Each path below is one point turned by a fixed rotation once a step. After each direction that follows a path, write how fast that rotation turns it, in deg/step (0 if it stays still).
Each turn is a multiple of 5 degrees from 10 to 175, or 0.
Each row of a path follows its step; steps can be skipped.
Rotation 1:
step 1: [-11  -5   0   1  -1  -7  -4  -8  -4  12  -3  10  11   3   1  -3 -11  -3
  -8  -5   4  -9  -3   9 -11  -7  13  -4   3  -3  -2  -6  -6  -2  11   2
   0  -1   2 -10 -18  -5   8  -5   8   4   1   7  -5   0  14   5  -6   3
  -4  -4  -7]
step 9: [ -6  -1   0  -7  -8  -5  -5   9  -4  15   0  -4  -3   6  -3  -5 -10   4
   1  -1   0 -13  -3  -7   2  -6   8  -4  -3  -5   3  -3  14   1   0  -9
  -4  11   9   2  -3   6  -6   3  -4   3  -5  16  -9  -3   9   7   9  -3
  -7  -4 -15]
step 15: [ -4  -6  -8   2   6  -6   3   5 -13   2  -6 -10   2   0  -5   9  -9  -2
   0  -6  -2   5   1   7  -4   3  -8   1  -8   5   4  -9   4  15   6  -7
  -9  17   6   7   4  -8  -2   6  -3   1   2   5 -17   2  -7   5   4   0
 -10  11   5]
step 23: [ -6  -7  -6  -5   5  12   0   9   1  -3  -8 -17   6  -2   4  11  -3   4
  -1  -2   8  -3  12  13  -6   2 -10  -3   2   1   6 -13   4   7  -5   7
   9  -7  18  -3  -1   7  -7  -3 -10   2   3   0  -2  10  -3   0   4   3
  -3  -1   6]
step 26: [ -1  -3  -9  -3  -5  -4   1   2   0   6  -6  -9  -2   3  -3   4  -7  -6
   3  -6   2   5   2  11  -6 -10  -3   4   1 -16  -8  -2  10  -5   0  -2
  10  18   4   1   3   7 -13  -2  -4 -15   8   8   3   1   7  -9   0  11
  -3   4 -11]
step 27: [ -9  -8  -8   3  -2  -8   7   0 -11   3  -2   6  -2  -3   3   4  -9   4
   3   8 -11  -7  -5   3 -14 -10 -12   4   4   0  -8 -10   3  -1   2  11
   1  11   8   9  -2  -5   4   7 -12   7   4  14  -2 -12   5   7  -4   1
  -1  -5   4]
step 28: [ 11 -16  -7  -4   4   4  -3  14  -2   4   2  -2  11   1   7  -2  -1  10
   2  -4   6 -14  -3  -6  -2  -3   9  -1  -1  -8   2  -4   3   8  -1  -5
   8  13   0   1  -8 -18  -3   5   2  -7  -7  10  -8 -11   5  -1  -6   3
  -4   0   3]
Directions:
[ 1 -2 -1  0  0 -2 -3  0 -1  1  1  1 -1  0  1 -1 -1  1  3 -3 -2  3  3  2
 -1  3 -2  1  3  1 -4  0  1  0 -1 -1  3  2  1  3  0 -2 -1  2  2  1  0  2
  3  0 -3 -1 -1 -2 -1  4  0]	35
[ 1  4  1 -2 -1  0  0 -2 -2  0 -1 -3 -1  1  2  3  1 -2  2  1 -2 -2 -1 -1
  2  0 -3  1  3  0 -2 -4  2 -3 -2 -1  0  2  1  1  2  2  0  0  0  2  4  0
 -4  3 -1 -1  3 -1  1  0 -1]	120
[-5  0  1 -1 -1 -1 -1 -3  2  2  0  1 -3 -3  1 -2 -2 -2 -1 -1 -1 -2 -3  0
 -1  0  2  1  2  0 -1  3  1  1 -3  0  2  0  0  2  1  2  4 -4 -1  1  3  1
  1  0  1  4 -1  0  2  1 -1]	140
[ 4  1  1 -1 -2 -1  0 -1 -4  1 -3 -1  1 -2  2 -3  0  1 -2  2  2 -1  4 -2
  0  3 -2  1  0  1  4  2  1  1 -3  1  0 -2  3 -1  2 -1  0 -2  1  0 -1  1
  2  1 -1  1  2  0 -3  1 -2]	55
[ 1 -2 -1 -1  3  1 -3 -1 -2  1  1  2 -1  2  2 -1  0 -3 -1 -1  1  0  0 -2
 -1  0  2  2  2 -2  0  0  0 -1  3 -1  0  1 -2 -2  0  2  0  0  1  3 -5 -2
  1  0  1  0  5 -1  3 -1 -4]	90
[-2 -1  2  1  0  1 -2  1 -1 -3  1 -3  1 -2 -3  4  1  0  0 -1  0  1  1  1
  2  2  0  1  2 -1 -2 -1 -1 -2  0  0 -3 -1  1 -3 -5  0  3 -5  0  1 -1  0
  2  2  1  1  1 -3 -4  1 -1]	35
Rotation 2:
step 7: [ -2   3  -3   9   1  -1   6  -3  -7 -10   9  -6 -15   2  -7  -5   0 -12
 -11   8   6  -5  13   3   2  -5  10  -5  -4   2  -5  -2  -7   2  -2  -8
  -8  10   1   1  -9   1  -2   0  -5   6  -8 -11  -8   1  -5  17 -18   6
   6  -5   6]
step 8: [  1  -2  -5   3   6   9   0   9   3  -1  17   8  -9  -2  -6  18  -4  -2
  10  -1   9  17  -9  -4  -2   4   1  14  -7 -10  -7   0  -2  -8  -7  12
  11  14   3   1   7   2   1   5   1  -7   0  -1  -5   8  -8  -3   2   4
  -1  -1  -7]
step 11: [ 10   5  -3 -16   0  -1   0  -4   4  -1  10  -3  -7  -1   0   7 -10   3
  -4   8  -1 -12  -9  26   1  -2   2   5   3  -9   4  -4  -3  -5  13 -15
  -4  -1  13   5  -3  -3   1  -1  -9   0   5  -7   2 -12  -4   1   5  -5
   4  -4  -8]
step 15: [  4  -4  -9  13  -6   0   3   7  -6  -2  -4   6 -12  -2  -8  -8  -1  -4
   6   5  -1 -12   6   4   5   6   5   4 -15  -7  15  10  -9  -1   0  -5
  -4  15   5   5  -1  12  -5  -1  -3   5  12  -7   0   3  -1 -15   0  13
   4  -5   0]
step 18: [ -4   2  -7  12   9  -2   3  10   4  -3 -10   2  -8  -8  17  -1  10  16
  -8  -1   1  -2  -4   9  -8  -6  10   3  -4  -8  -9  -6  -4  -2   4   7
  -6   8   5  -7  -3  -3  -2   7 -11  -5  -7   6  -4 -17   2   3  -6  -8
  -8  -3  -3]
step 24: [ 13   4  -2   1  -8  -1   7   1  -2   3  -2   8 -12  -3   8  -1  -5  -5
   0  -9  -4   4   1   7   9  -4   0  -8   5  11   0 -14  -3   6   1  11
  11  11   0  14   0   0   3  -2   5 -21  -7   2   5   4 -17   0   0  -2
   1  -2  11]
step 26: [ -2  -5  -8   1   8   6   2  11 -11   1  17   3  -7  -7   7   3   1 -12
  -4  -2   8  -4  -8   2  -3   2  18   3  10  -2   8 -10  -4   2   2   1
   7  14   3  -4   3 -10 -14   4  -5  -1 -13   8   6   3  11  -3  -7   7
  -1  -1  -1]
Directions:
[-2  1  3 -1  1  0  3  0  3 -4 -1 -1  1  0  3 -2 -2  0  4  0  1  0  0  2
 -2 -1 -1  1 -2 -2  3  1 -3  0  3  2  0 -2  1  2  1  2 -3  0  1  3  0  0
  0  1  1 -3 -1 -2  2 -1  1]	20
[ 0 -3  2  2 -1 -1  1  0 -1  0  1 -3  0  0  1 -2  1 -3  3  1  1 -3  0  2
  1  0 -1  3  3 -3 -2  1 -1 -1 -2  0 -6  2  1 -2 -4 -1 -2  0 -1 -3  1  1
  2  0 -2  0  1 -1  2  2  0]	90
[ 0 -1  0  0 -1 -3 -1  0  2 -2  1 -3  3 -1 -2 -2  0  1 -4  2 -3  3  2  1
 -2  0  1  0 -1 -1 -3 -1  2 -2 -1 -1 -3  1 -4 -1  4  1 -1  1 -1  1 -2  2
  0  0 -1  1 -2 -1  3  2  1]	160
[ 3  2  0  0  1 -3 -1  0 -1 -1 -2 -1 -2 -1 -4  0 -3  0  0  1  1 -2  0  0
  1  2 -2  0  1 -1  2  0  2 -2  5 -3 -3 -1  0 -1 -1  0 -1 -3  1  0 -1 -4
  0  0  2  0 -1  5 -1 -1  3]	175
[-1  0  3  1  1 -1 -6  0  3  4  1  0 -3 -1  5 -2  0 -2 -2  0 -1 -3  0  1
  0 -1  1  0  0 -1  0 -1  2 -1  0 -1 -1 -1  0  2  0  1 -2  2 -1  2  1  0
 -3  2  3  1 -2 -1 -3  0  2]	95
Rotation 3:
step 2: [  2   8   0  -2   5  -9   8  -5  -4  -7  16   4  -6  -2  -3 -10  -4  -2
   9   6  -3  -7   3   3  14   8   4   4  -5   3   6   3  11  -3   3  -6
 -12   6   0   2  -3   2   1 -11  -2  -9   5  -7  -2  10   2 -10  11   0
   1   5   4]
step 3: [ -2  -3  -6   3   1 -15   0  -6   1  -5   0  -2  -3  -1   2 -18   3   3
  -3   0 -11  -1  11  -8   2 -13   2  -5   4  -3   2  -1   4   4   1   1
  -2   2   3   0 -10  -1  -5   0  10  -2   3  -2   5   5  -9   5  -1 -23
 -11   1  -5]
step 10: [  2   7   1  12  -4   4   3   4  -6  -4   2  -4   0   4  -6  -7   8   0
  11   0   0 -13   6   4   0   5   2  -3  -1  -7   1  13  11 -13   2   7
   2   5  -2  -6   2  11  -5 -10   2   3  12 -11  -5   0 -10   2  -5 -13
  -6  -2  -2]
step 13: [ -5   7   2  14 -13  -4   6   7  -7  -9   3   2  -1   8  -9  -7   7  -9
   0  -3  -5  -1  14   0  -3   5  -1  -4 -12  -4   3   6   0  -4   2  -6
   8  -1  -4   3   0   6  -1  -2   4  -8 -15  -2 -17   3  -4  -3   4  -6
   0   2   1]
step 14: [ -4  16   3   3   1  -1  -1  -5 -11   0  -1 -18  -2  -1   0  -8   3  -3
   3   0  -3 -17   0  12   6   3   4   4  -6  -4   5  -8   8  -2   5  -1
  -7  -6  -3   4  -5 -11   4  -2   1 -12   3   4   8   2  -3  -6   2  -5
  -4   3 -10]
step 25: [  3   7  -3   2   0  -6  14   1  -2  -5   0  -4 -10  14   5 -11  10  -2
  10  -1  -7  -5   4   3   1  -3   4   0   9   1   4   9   4 -10   4  -6
  -1 -16  -2  -2  10  13  -6  -5   9  -6  -6  -1  -1   0  -4   3  -4  -7
   2  -2   1]
step 27: [  3   3   3  -4   3  -4  13   2  -7  13   7  -7   0   6  -7  -8   0  -2
  13   2  -6 -15  -2   6  -3   6   3   8  -2   5   3  -7   3 -10  -5   1
   2   1  -3   4   3   2  -3  -7  -4  -7   6  -5  -3  16   6  -4  12  -7
   9  -1  -1]
Directions:
[ 2 -3 -1 -1  2 -1  1  0  2 -1  2  1 -2  1  0  4 -3  0  2 -4 -1  0 -1  1
 -1  1  2  0  2 -1  0 -3  4 -3  0  1 -2  1 -2 -4 -5  2 -2  1  0  0 -1  0
 -2  0 -1 -1  0 -3  0 -2  2]	45
[-2  2  2  0 -1  0 -2  4 -1 -3  0  0  1 -1 -3 -2 -1  0 -2 -2  2 -4 -1  1
 -2  1 -1 -1  1 -3  0  0  1  0  0  1  1 -3 -4 -1  0 -2  3  0 -2 -4 -1 -1
 -1 -1  0  2 -3  0 -2 -2  2]	10
[-4 -1  2 -2  2 -1 -1  1  0  1  2  0 -2 -2  4 -2  0  2 -2  3  1 -2  0  2
  0  1  0  0  0 -1  0 -3  2  0 -3  1  0  0 -2  1 -3  0  0 -3  0  0  1 -1
  1  2  1 -2  3  5  4 -2  0]	115
[ 0  1 -4  1 -1  2  0  4  0  2  0  3 -2  0  2  1  1 -2  2  3  2  3 -1 -2
  0 -1 -1 -1  2 -2 -1 -1  3  1  2  0  2 -2 -2 -1  2  3  0  2  4  1  1  1
  1  3 -2  2 -3  2 -1 -2 -1]	55
Rotation 4:
step 0: [  4 -12  -8   1  -2  -4   6   8  -1  -6  -8 -12   3  -1  -7  -2  -7  -1
  -4  12   3   2   5  -5   9   0  -5  -3   0   6   6   6   2  -1  -3   4
  -1 -15  -2   6   5 -17   0 -11  -3  -4  -8   1  -7  -7   7   8 -13   3
 -11  -5  -1]
step 1: [-10   0  -8  -6  -3   9  -5  13   7   4  -2  -1  13  -6   4   1  -6   1
   1   9 -21   2  10   3   5  -2   3  -2   2   3   6  10   6   2  -1   1
   7  -3   0   3  -5   0  -2  -6  -1  -3  -9   3  -2  -8  14   4 -12  -9
 -11  -2  -4]
step 3: [ -8   3  -5   6 -12   6  -4  10  -4   3 -11  -7   1  -1   1  -4  -7  -3
   0   2  -6   8   7  -1  -2  10   0  11 -10  -3   8  12  -4   7  -2 -14
  -3   1   3  -2  -2   5  -9  -3  -2  -3   5 -16   2 -10   6   6 -10   3
 -13   1  -2]
step 5: [ -8  -1  -7   3   4   1   2  11  -2   8  -9  -3   2 -10  -8   2   0  -7
  -5  10  -1   6   3  -5   2  -3   0  -2  -4  -3  20   9  -6   0   7   3
  -8  -2   7 -14  -6   6  -6  -3 -16   1   6   0   0 -12  -3   1   6  -2
  -8  -1  11]
step 8: [-13 -10 -10  -5   5  -1  -1   0   2   1   2  15   8   3   5  -6  -6 -11
  -1   6  -1   4   0   0   9   4  -2   4   2   3  12   0  -1  -5  -8  -6
   3 -13   1  10   2  14  -3   4  -7 -10   9  -9 -16   0  -2  -3   3   3
  -5  -6   4]
step 17: [ -6  -8  -4  -3   5  -5   9  15   6  10  -8   0  -1  -8   0  -8   3 -13
  -3   5  -1   2  -5  -4   7   3  -1 -15   4   2   1  -6  -6   9  -6  -1
   4  -8 -10   5  -4  -3   8  -4  -1  11  -2  -1   6  -8   5   8  -9   4
   5 -14  11]
step 19: [-15  -6 -11   7  16  -7   8   0  15  -2  -1  -4   7  -3  12  -4 -10   1
  -3   4  -7   6   1   4   9   2   5  -4  -3  -2  -4  -2  -8   5  -4  -6
  12  -6   4   9   3   1   5   1   1   2   4 -11  -2  -8  -8   4  -9   7
  -5   0   1]
Directions:
[ 1 -3  2  0  2  2 -2  2  1 -2 -3 -3 -3  2 -2 -3  0  1 -2 -2  0  0 -1 -1
  3 -1 -1 -3  0  2  0 -3 -1 -1  1 -3  0  2 -1  3  0 -2  1 -1  0  2  0  1
  0 -4 -4  0  1  0 -2  1  1]	170
[-1  0  0  0  1  0 -1  4 -3 -1 -3 -2  1  2  2  1  1  0 -1  1 -1  1  2  0
 -1  0  1  1 -4  1  2  0  2 -4 -3 -1 -3  1  2  0 -2 -2 -4 -3  1 -3  1  3
 -2  1  3 -1  1 -1  1 -1 -2]	10
[-3  0  3  0  0  3  0  2  2  2 -1  2  0  1  0  2 -1  0  0  1  0  0  1 -2
  6 -2 -2 -2  0  0  0  2  2  0  0  5  3  0 -1 -3 -2  2 -2 -1  1  1  1  3
 -1  2 -2  0  1 -2  3  1  2]	95
[ 1  3 -1  1  0  2  0  1  3 -5  0  3  2  3  2  1  1 -3  3  2  4 -2  4 -1
  1  2 -1 -1  0 -1  1 -5 -2 -1  1 -1  1 -1  0 -1  1 -2 -2  0  0 -1 -1  1
  1 -2 -2 -2 -2  1  1 -3  0]	170
[-2  3 -3 -2 -3 -1  1 -1 -2 -1 -2  1 -1 -3 -2  4  2 -2 -1 -3  0 -1  1  3
  1 -3 -2 -1 -2  2  0  0  0 -2  1 -2  0 -1  0 -1  0 -1  3  3  3  0 -3  1
 -2 -2 -1  1  4 -1  0 -1  1]	135
Rotation 5:
step 0: [  4  -8   5  10 -12  -5  -3  -6   4  -5  -3   3   4  -1   0  -6  -2  16
   1   5  -9   2  -8 -11 -10   4  10  12  -3   6   5  -5   1   2   8  -4
  -2  -9  -1  -1  -4  -7   2   9 -11   9 -20  -6   0   4  11  -8  13   2
   5   3   4]
step 1: [-16 -17   7   6  12  -3   6  -1   8   0  -2   5  -3   3   5 -14  -6   6
 -10 -14  10   4  -1  -6  -5 -14  -3   6   0   0   9   0  -6   7  -2   4
   8 -11   7  -4  -4 -12   1  -3  -1   2  -1  -6  -6   3   4   3   3  -2
   8   6  11]
step 3: [ -4   8  10   0  -7  10 -11  -4  -7   7   3  -3  -3   1  -6  -9  -2  15
   6  -4  -9 -11   0  -6  -5   8   2  -1  -1   3  -6  -7   9  -4  -8   9
  -4  -1   5  -1  -7 -12 -10   7  -1  13 -14   7 -10  -1   6  -6  -4   8
  -8   6  -9]
step 4: [-11  -5  13  11   1  -1  -5  -3  -1  -1   3   5 -10   0   5  -3 -15  22
  -1   2  10 -10  -2  -3  -6   3   1  -3  -6   6  -4 -11   7   3  16   1
   8  -7  -7  -8  -5  -1   2   4   6   6   1   6   4   0   6  -4   1  -2
  -3   2  17]
step 14: [-11  -3  10  -5   4  -5  -2   4  -9   2   3   3 -12   3  -2   0  -6  13
 -17  -4   1  -4   9   3   2  -8  -3  -1   2   4  -4  -9  16   0  -5  -5
  -2  -9  15  -2  -1 -18  -5  -4  14   4   4   5  -9   0  -1  -4   3   4
   6  -3  13]
step 22: [ -9  -4   6   7  -3  -9  -2  -8   8   6   6   0  -5  13   0  -1  -4  12
   1   8 -17  -7   0  -1 -16  -4   3   0  -6  -2   3   2  10  13   1   9
   6   5  -2  -7   6 -12  -3   4  -8   3 -13  -6  -6 -10   6  -4   5  -8
   2  -1   8]
step 25: [-11   1  10   6  -1   3  -8   7 -14   1   1  -5   0  13  -9  -9  11  18
   1  -3 -10  -1  -5  -3  -3   0  -1   0   6  -2   3 -10  14  -9   2  10
   8   1   2  -3 -10  -3  -1   3   2   6  -8   9   5  -5   6  -1   3 -12
   8 -13  -5]
Directions:
[ 1  4 -3  0  1 -2  2  1 -2 -2  0  1  1  2  2  3 -1 -3 -2 -1  0  3  1 -1
  2 -4  0 -1  1 -2 -1 -1  0 -1  1 -1  2 -1 -2 -1 -3 -3  1 -1  4  0 -1  1
 -1  2  0 -3  0  2 -3  2  2]	115
[ 2 -2 -2  4  2  2 -1 -1 -1 -1  1  1 -1  1 -1  3  1 -1 -1  5  0 -4  2 -2
  1 -1  1  2 -1  2  3 -1  2  2  0  2 -2 -3  2 -2  2  2 -2 -1  1 -2  0  0
  2  2 -2 -3  2  1 -1 -2  2]	175
[-2 -2  1  1  0  0  3  2 -3  2  4 -2  1  1  1  1  1 -2  0 -3 -2  2 -3 -1
  0  0  2  0  3  3 -2  1  2  0 -3  0  4 -2  1  0  2  2 -2 -2  1 -2  0  1
 -2 -3 -2  0 -1  1  0 -4 -2]	95
[-2 -2 -2  0  3  1  3  3  2  0 -1 -1 -2 -1  1 -3 -2  0  1  0  0  1  1  2
  5 -2  2  1 -1 -1  2 -2  2 -1 -2 -3  2  3  3  4  1  0 -1  2 -2  0 -1 -1
  0  4  0  0  4 -2  0 -1 -1]	80
